(in the rows, 128 means zero)
The same turns and mirrors carry the whole set onto itself and the rows of a family onto each other. Which other rows belong to the same family as each row named below? List them in the order they appear above.
These 40 rows form 5 families of 8 rows each.
sobe: [140 149 114  82 103 125 111 164 121]
bubat: [116 164 141 135 135 144 111 157 127]
Tobem: [118  90 120 108 123 128  93 154 148]
Gifav: [ 91 124 128 122 111 106 162 156 142]
Bira: [144 150 113  96 118 142  83 149 131]
Pul: [137  88 120  95 120 135 126  92 118]
beda: [108 107 106  68 107 109 148 113 135]
vuz: [118 100  99 136 115 140 118 139 169]
meval: [134 155 137  94  88 105 126 117 103]
gefa: [108 110 122  76 107 119 170 129 150]
Pef: [ 93 136 108 131 138 134 122 157 168]
buki: [ 85 159 111 126 122 131 146 155 126]
zol: [155 108 133  88 121 126 110  91 151]
lakar: [111 115 120  85 108 136  91 159 127]
Sunub: [100 125 116 112 130 113 172  97 152]
tuzod: [104 125 122 128 145 128 146  83 160]
Tamor: [134 141 143  73  97 112 121 149 113]
nek: [111 106 101  73 109 102 130 148 139]
kel: [114 180 124 105 115 104 144 144 126]
ter: [140 166 127  97 123 123 145  94 107]
varos: [146 130 141 103 123 153  92  96 123]
Mez: [ 99 164 146 128 115 124 127 159 150]
Dedot: [154 112 121  87 132 153 102 102 142]
meda: [132  93 103 104 134 150 112 102 160]
desof: [152 140 122  77 110 120 133  89 116]
fosep: [136 165 125 143 141 145 107 133 146]
nanaz: [105 106 105 113 125 132 110 151 176]
zur: [116 164 148 116 112 130 159  97 115]
zeto: [ 98 146 130 125 120 138 142  79 158]
boto: [ 88 107 130  98 118  89 150 132 135]
pap: [120  92 128  88  99 115 144  94 139]
vunu: [144 121 113  88 123 118 113 170 121]
zunop: [126 141 146 138 129 122 163  93 138]
sapi: [102 112 125 150 137 147 132 102 151]
pibid: [134 157 123 137 136 136  85 118 127]
tido: [148 148 136 125 114 170 104 119 129]
pid: [125 166 143  78 128 116 136 112 109]
zona: [103 101 129 128 147 154 125 133 162]
kenev: [133 167 128 135 138 152 126  97 147]
Lopek: [ 91 161 113 124 114 102 153 145 139]

The rest of the family of Lopek: sobe, beda, tuzod, ter, Dedot, fosep, nanaz
The rest of the family of Sunub: Bira, Pef, nek, kel, meda, desof, kenev
The rest of the family of Gifav: bubat, Tobem, Tamor, varos, zur, pap, sapi

The same turns and mirrors carry the whole set onto itself and the rows of a family onto each other. Which other rows belong to the same family as each row named below? List them in the order they appear above.
These 15 rows form 5 families of 3 rows each.
dono: [115 142 147 131 101 131 179 162]
mil: [ 99 133 129  91 103 158  96 172]
venub: [139  86 128 126 124 142 100 158]
tak: [154 108 153 125 119 157 142 147]
zotu: [141 150 172 134 110 143 136 180]
gemib: [ 88 114 128 158 103 129  99 186]
keri: [110 143 163 155  97 150 156 172]
Vike: [ 93 136  90 140 118 114 140 138]
mon: [ 97 107 131 129 100 114 120 196]
pira: [113 156 144  92 104 170 135 155]
rado: [127 167 112 146 132 134 131 125]
gof: [116 127 119 139 122 120  78 178]
nur: [ 92 150 106 167 116 137 137 131]
derab: [ 98 154 105  99 115 158 112 135]
gup: [141 112 111 131 133 146 128 118]

The rest of the family of keri: gemib, nur
The rest of the family of gof: zotu, rado
The rest of the family of mon: dono, Vike
The rest of the family of mil: pira, derab

The same turns and mirrors carry the whole set onto itself and the rows of a family onto each other. Which other rows belong to the same family as each row named below? List them in the order they appear above.
These 30 rows form 5 families of 6 rows each.
noz: [140 145 107 158 141 128 107 151 128 191 158 118 125 130 171 148 132]
tad: [130 136 117 113 182 115 129 125 101 130 104 152 152 146 110 114 141]
vodal: [129  86 129  98 111 150 124 111 110 103 161 103 116 127 142 169 116]
nif: [130 102 130 133 167 107 130 139 121 109 135 126 162 148 134  85 149]
ponaz: [157 143 122 101 124 146  99  95 107 174 114 139  95 133 141 138 123]
Nov: [122 125 127 156 171 117 138 169 119 119 150 146 158 131 144 136 148]
bemef: [144  87 156 118 133 130 128 122 119  90 137 138 134 136 140 101 146]
rom: [160  93 154 114 102 145 109 105 122 121 142 128 104 130 158 115 135]
pera: [136 112 151 142 142 137 139 155 116  97 152 158 134 121 147 149 145]
Fuga: [ 83 107 118 105 139 127 153 131 139 108 119 129 156 136 103 140 135]
lita: [156 127 143  95 125 149 115  97 101 130 111 159 103 130 130 138 129]
Tum: [ 98 101 133  94 105 147 144 114 138 107 123 133 126 125 114 155 128]
seve: [ 87 135  82 117 134 121 124 125 148 188 124  95 144 142 125 142 124]
sive: [124 141 104 163 171 112 122 166 126 165 154 126 153 136 155 135 142]
gereg: [103 130  98 105 100 142 116 108 148 188 128  99 116 132 136 155 119]
gol: [161 112 129 121 104 139  93 104 129 172 145 105 102 137 169 112 130]
Sife: [132 152  97 120 182 112 114 123 107 174 107 133 146 150 123 114 135]
Sutal: [131 121 105 142 169 101 112 139 128 161 137 104 160 153 146  85 145]
roton: [107 113 123  95  86 154 126 103 143 147 126 118 106 125 130 162 119]
gavu: [152 131 130 144 112 147 106 136 125 170 160 129 101 119 174 161 130]
zez: [133 104 108 104 105 148 106 108 115 154 165  83 109 131 156 170 111]
rukad: [113  85 126 105 143 133 140 128 107  82 156 110 146 134 126 156 125]
sut: [147 126 104 137 138 117  95 121 132 191 143  93 130 149 164  98 135]
zatuv: [141 124 141 101 156 134 129 112  99 108 105 164 129 135 114 125 138]
Bir: [122 117  83 119 134 128 104 121 118 178 164  69 131 141 154 158 112]
togu: [106 114  78 124 167 110 121 138 117 157 159  75 162 149 138 145 122]
Teto: [ 78 124  91 118 154 114 143 137 143 147 119 110 165 144 108 134 133]
teg: [148 155  99 114 151 127  98 107 108 196 112 126 119 143 137 126 126]
Denu: [150 116 151 138 112 153 122 139 119 124 157 150 106 115 162 161 136]
Beleg: [102  98  99 118 170 113 138 142 111 108 155  95 168 145 125 144 128]

The rest of the family of Fuga: Tum, seve, gereg, roton, Teto
The rest of the family of Denu: noz, Nov, pera, sive, gavu
The rest of the family of bemef: nif, rom, gol, Sutal, sut
The rest of the family of ponaz: tad, lita, Sife, zatuv, teg

